50 stands for zero in the data rows.
Some points:
50/52/52/43/63/64/48/48/52/48/45/47/41/68/64/52/51/47/49/53/51/49/70/55/51/63/44/57/73/47/61/56/65/52/58/73/52/48/75/59/43/66/68/61/46/55/60/44/61/66/64/67/47/48/46/64/52/66/72/53/61/76/67/76
60/54/47/61/54/42/59/74/56/47/57/45/58/60/50/52/58/71/53/57/47/62/51/51/45/51/64/57/67/69/77/57/50/54/50/76/53/64/60/59/53/63/51/67/59/55/72/47/67/44/55/52/59/59/49/46/57/52/50/44/72/49/62/59
54/46/53/58/58/58/71/70/51/63/49/47/52/62/53/61/63/57/48/69/57/54/64/51/60/55/65/54/55/78/68/61/55/59/68/53/46/56/64/59/61/46/44/47/68/36/53/52/64/49/61/71/63/47/49/55/60/40/48/62/67/61/77/63
47/75/37/50/61/55/59/60/57/75/50/40/51/54/44/65/50/64/61/54/53/61/50/48/50/44/53/69/41/57/48/56/66/56/59/58/54/49/58/58/45/65/64/67/52/58/57/67/46/58/70/61/52/70/68/49/55/58/40/66/53/50/64/55
66/67/65/50/54/57/54/54/71/54/79/49/73/51/43/63/53/56/64/51/67/54/47/52/54/58/45/51/65/48/66/54/61/46/50/61/49/41/77/59/67/47/56/56/60/53/48/66/62/51/78/55/54/42/50/54/54/44/57/47/47/69/63/42
49/44/55/69/60/45/77/57/55/46/51/65/50/44/43/50/50/77/53/78/42/55/47/47/49/48/43/58/56/43/63/57/62/47/69/48/61/56/65/60/61/53/53/61/46/49/56/67/52/57/57/82/51/71/42/66/50/61/44/61/50/67/52/48
45/47/65/71/63/62/52/59/56/47/59/50/51/63/53/67/53/50/60/43/54/51/47/51/88/53/45/57/58/66/45/56/52/43/66/62/74/60/45/65/49/45/70/54/45/48/56/60/76/47/41/56/50/61/68/67/51/50/46/51/71/58/47/52
64/48/52/59/48/78/79/60/46/79/54/64/63/63/50/58/50/67/74/60/69/55/46/58/72/52/61/56/50/46/69/64/56/49/52/69/53/62/57/48/46/49/48/50/52/53/58/56/46/55/62/54/64/78/54/50/45/55/79/48/59/54/44/74
59/45/46/80/49/57/56/55/56/60/50/53/65/77/45/36/70/60/55/48/58/42/41/48/49/58/51/45/59/70/57/60/55/52/59/56/47/59/74/49/52/64/58/54/51/47/64/50/53/47/57/51/59/53/55/48/54/65/50/69/63/58/73/49
52/67/68/45/43/61/51/73/63/48/57/52/52/72/54/59/60/57/45/74/50/55/57/55/61/54/49/59/61/46/57/70/54/65/46/51/48/61/43/61/69/54/51/56/40/48/66/49/49/56/51/50/71/49/79/53/47/59/61/70/45/59/59/47
55/56/49/53/51/67/57/60/52/65/51/49/43/53/55/54/57/54/52/51/56/48/43/57/49/52/48/44/52/43/39/61/46/50/45/38/49/52/53/63/52/51/54/50/62/62/62/46/61/64/36/58/68/67/35/46/58/40/45/42/47/54/69/56
45/36/61/56/52/70/48/53/50/36/61/45/61/55/50/60/61/48/61/47/68/68/68/56/40/50/49/56/53/54/47/78/56/47/43/50/50/52/49/48/62/68/50/58/57/51/46/75/49/42/70/49/57/60/47/54/59/50/52/57/57/60/53/63
46/37/60/65/61/57/48/73/85/62/56/60/48/55/46/60/49/52/46/46/56/51/40/63/58/60/63/49/62/58/56/56/69/70/43/57/53/42/56/61/60/49/55/69/61/47/62/48/44/59/58/72/37/51/48/49/50/60/52/58/48/41/45/70
47/55/44/59/47/40/55/71/59/51/44/52/67/55/53/49/62/54/52/56/54/75/43/66/54/67/52/47/56/57/52/43/42/53/64/54/55/61/48/43/66/43/58/47/75/62/53/51/60/66/74/46/55/61/59/64/41/63/53/72/71/64/59/68
49/80/58/68/47/47/62/45/52/56/44/44/52/43/48/46/66/58/47/54/54/53/48/47/57/63/73/49/61/54/50/68/73/70/46/65/54/70/57/72/53/52/59/48/67/42/42/53/51/42/58/58/57/55/50/53/54/49/58/66/52/67/39/55
53/55/44/62/50/75/52/38/77/59/58/53/64/48/56/47/62/50/61/62/51/78/67/47/58/52/61/55/47/58/60/52/62/61/49/63/48/59/49/42/54/58/56/50/47/61/53/47/71/63/40/74/68/45/50/58/60/59/46/49/69/52/51/49
48/69/49/48/67/55/58/60/69/47/62/47/68/56/73/54/72/85/44/49/54/50/51/46/52/69/59/58/49/67/60/64/66/47/65/45/49/50/52/53/51/57/55/51/51/59/47/65/43/58/47/67/45/72/44/60/44/58/72/49/64/47/60/47
64/67/54/51/62/62/65/48/51/47/50/74/57/69/67/42/47/44/73/64/43/55/69/56/73/53/63/49/47/76/64/50/50/68/45/45/48/48/62/65/61/54/63/60/55/52/69/67/52/57/75/43/44/71/44/62/58/54/46/56/48/51/50/46
70/60/59/63/62/62/53/44/56/58/44/59/52/48/49/56/56/69/51/49/56/53/48/53/60/45/54/60/59/56/49/69/63/70/72/43/68/68/49/53/77/59/43/67/63/65/59/41/46/65/72/50/50/47/62/49/65/50/59/40/71/72/52/51
48/55/48/69/49/68/52/66/53/52/52/57/52/55/55/62/60/43/60/45/39/43/54/48/42/50/67/52/56/50/72/68/75/44/66/54/54/72/59/59/66/39/53/53/68/45/52/69/62/63/66/46/54/47/54/42/42/64/49/41/50/51/62/55
68/51/52/52/62/59/49/48/66/67/59/48/54/43/47/54/58/62/58/67/46/46/72/68/46/91/51/59/55/54/50/72/49/57/57/49/66/56/55/58/54/54/43/57/47/49/76/63/60/46/57/49/58/49/59/50/46/48/47/65/60/50/49/61
47/62/59/73/45/57/48/54/47/67/52/59/50/45/67/55/54/58/55/53/58/57/58/62/54/50/64/43/69/65/52/53/40/48/59/48/47/58/67/53/49/52/49/70/67/60/74/78/52/48/53/79/49/56/71/65/74/64/82/49/49/51/61/47
60/54/53/56/79/55/59/53/43/46/45/52/58/54/43/59/53/72/64/82/52/48/46/50/49/52/53/69/59/72/44/46/69/45/35/51/53/49/59/42/51/45/51/45/59/51/55/63/54/57/42/55/52/54/68/54/55/66/59/46/47/52/62/63
51/61/65/62/66/55/45/48/52/61/62/49/48/71/49/41/43/57/54/55/54/49/54/54/45/48/44/83/56/61/65/43/48/62/66/55/42/59/48/53/49/45/40/44/64/61/47/58/55/46/59/72/49/69/47/45/44/61/53/57/54/53/50/44
73/50/61/72/49/53/70/69/71/51/55/44/50/63/55/46/61/61/57/60/49/47/56/55/55/52/65/55/46/62/63/53/50/52/59/57/50/61/50/51/38/70/68/48/68/65/53/56/48/56/58/58/45/38/57/51/54/54/47/49/54/68/65/68
49/48/56/50/58/43/49/52/44/50/58/52/61/51/59/42/42/47/54/49/65/44/51/54/60/61/45/44/38/57/76/61/81/45/64/58/60/48/48/57/59/52/60/46/63/70/69/50/49/50/58/72/75/46/61/48/73/50/60/64/47/51/52/55
63/58/47/52/44/72/63/54/68/44/44/71/55/42/60/64/62/44/43/49/50/39/48/56/57/52/52/64/51/74/56/47/40/50/46/67/76/53/58/53/55/76/43/48/50/53/43/51/59/55/63/82/75/56/53/53/48/60/52/56/56/47/54/49
56/49/46/65/57/59/49/72/58/57/59/57/70/60/50/57/66/58/49/64/48/56/68/46/58/43/51/53/63/69/41/53/59/47/64/66/48/76/70/73/49/57/54/46/70/66/67/48/41/48/70/58/66/52/47/65/45/50/49/50/53/49/56/64
49/54/49/69/70/41/65/64/69/59/58/62/52/69/59/50/57/63/47/49/51/43/75/46/48/47/58/54/46/41/55/54/55/57/48/57/52/48/69/60/59/53/42/62/58/62/37/52/74/55/58/51/58/63/68/67/70/58/63/62/55/45/46/73
49/61/69/68/52/65/60/74/55/62/48/53/71/66/52/68/56/45/51/64/41/43/50/44/49/63/68/51/55/55/58/46/60/48/66/61/48/59/59/39/58/70/47/47/60/61/66/58/50/47/55/53/47/54/46/61/64/41/49/64/72/62/59/59
65/56/49/77/54/56/53/76/62/44/50/53/46/60/46/52/63/46/46/69/68/67/65/56/53/61/57/53/32/60/61/49/60/48/68/68/62/62/67/61/49/58/40/56/54/54/60/53/46/48/51/53/51/60/53/57/51/55/56/51/56/66/68/51
72/52/54/53/44/43/64/48/46/48/53/50/65/69/68/59/52/56/42/53/58/61/56/60/47/48/64/62/51/46/43/46/72/58/69/46/52/51/81/43/49/50/64/55/46/45/64/58/55/52/53/72/53/54/71/51/41/42/43/46/53/45/44/52
These points spread out most along one direction. Take the direction at right angles to it along which they spread out most. Then take the direction at right angles to both along which they spread out most. Go by this last direction. Where along it does each point below lie, from 0 to 99? The average is 50, and the first point in the table lies past the average. One standard deviation of the points above along it is 16.
45/47/65/71/63/62/52/59/56/47/59/50/51/63/53/67/53/50/60/43/54/51/47/51/88/53/45/57/58/66/45/56/52/43/66/62/74/60/45/65/49/45/70/54/45/48/56/60/76/47/41/56/50/61/68/67/51/50/46/51/71/58/47/52 : 78
60/54/47/61/54/42/59/74/56/47/57/45/58/60/50/52/58/71/53/57/47/62/51/51/45/51/64/57/67/69/77/57/50/54/50/76/53/64/60/59/53/63/51/67/59/55/72/47/67/44/55/52/59/59/49/46/57/52/50/44/72/49/62/59 : 51
54/46/53/58/58/58/71/70/51/63/49/47/52/62/53/61/63/57/48/69/57/54/64/51/60/55/65/54/55/78/68/61/55/59/68/53/46/56/64/59/61/46/44/47/68/36/53/52/64/49/61/71/63/47/49/55/60/40/48/62/67/61/77/63 : 50
68/51/52/52/62/59/49/48/66/67/59/48/54/43/47/54/58/62/58/67/46/46/72/68/46/91/51/59/55/54/50/72/49/57/57/49/66/56/55/58/54/54/43/57/47/49/76/63/60/46/57/49/58/49/59/50/46/48/47/65/60/50/49/61 : 51
63/58/47/52/44/72/63/54/68/44/44/71/55/42/60/64/62/44/43/49/50/39/48/56/57/52/52/64/51/74/56/47/40/50/46/67/76/53/58/53/55/76/43/48/50/53/43/51/59/55/63/82/75/56/53/53/48/60/52/56/56/47/54/49 : 99
48/55/48/69/49/68/52/66/53/52/52/57/52/55/55/62/60/43/60/45/39/43/54/48/42/50/67/52/56/50/72/68/75/44/66/54/54/72/59/59/66/39/53/53/68/45/52/69/62/63/66/46/54/47/54/42/42/64/49/41/50/51/62/55 : 28
56/49/46/65/57/59/49/72/58/57/59/57/70/60/50/57/66/58/49/64/48/56/68/46/58/43/51/53/63/69/41/53/59/47/64/66/48/76/70/73/49/57/54/46/70/66/67/48/41/48/70/58/66/52/47/65/45/50/49/50/53/49/56/64 : 50
48/69/49/48/67/55/58/60/69/47/62/47/68/56/73/54/72/85/44/49/54/50/51/46/52/69/59/58/49/67/60/64/66/47/65/45/49/50/52/53/51/57/55/51/51/59/47/65/43/58/47/67/45/72/44/60/44/58/72/49/64/47/60/47 : 50
49/54/49/69/70/41/65/64/69/59/58/62/52/69/59/50/57/63/47/49/51/43/75/46/48/47/58/54/46/41/55/54/55/57/48/57/52/48/69/60/59/53/42/62/58/62/37/52/74/55/58/51/58/63/68/67/70/58/63/62/55/45/46/73 : 48
65/56/49/77/54/56/53/76/62/44/50/53/46/60/46/52/63/46/46/69/68/67/65/56/53/61/57/53/32/60/61/49/60/48/68/68/62/62/67/61/49/58/40/56/54/54/60/53/46/48/51/53/51/60/53/57/51/55/56/51/56/66/68/51 : 56
47/62/59/73/45/57/48/54/47/67/52/59/50/45/67/55/54/58/55/53/58/57/58/62/54/50/64/43/69/65/52/53/40/48/59/48/47/58/67/53/49/52/49/70/67/60/74/78/52/48/53/79/49/56/71/65/74/64/82/49/49/51/61/47 : 42
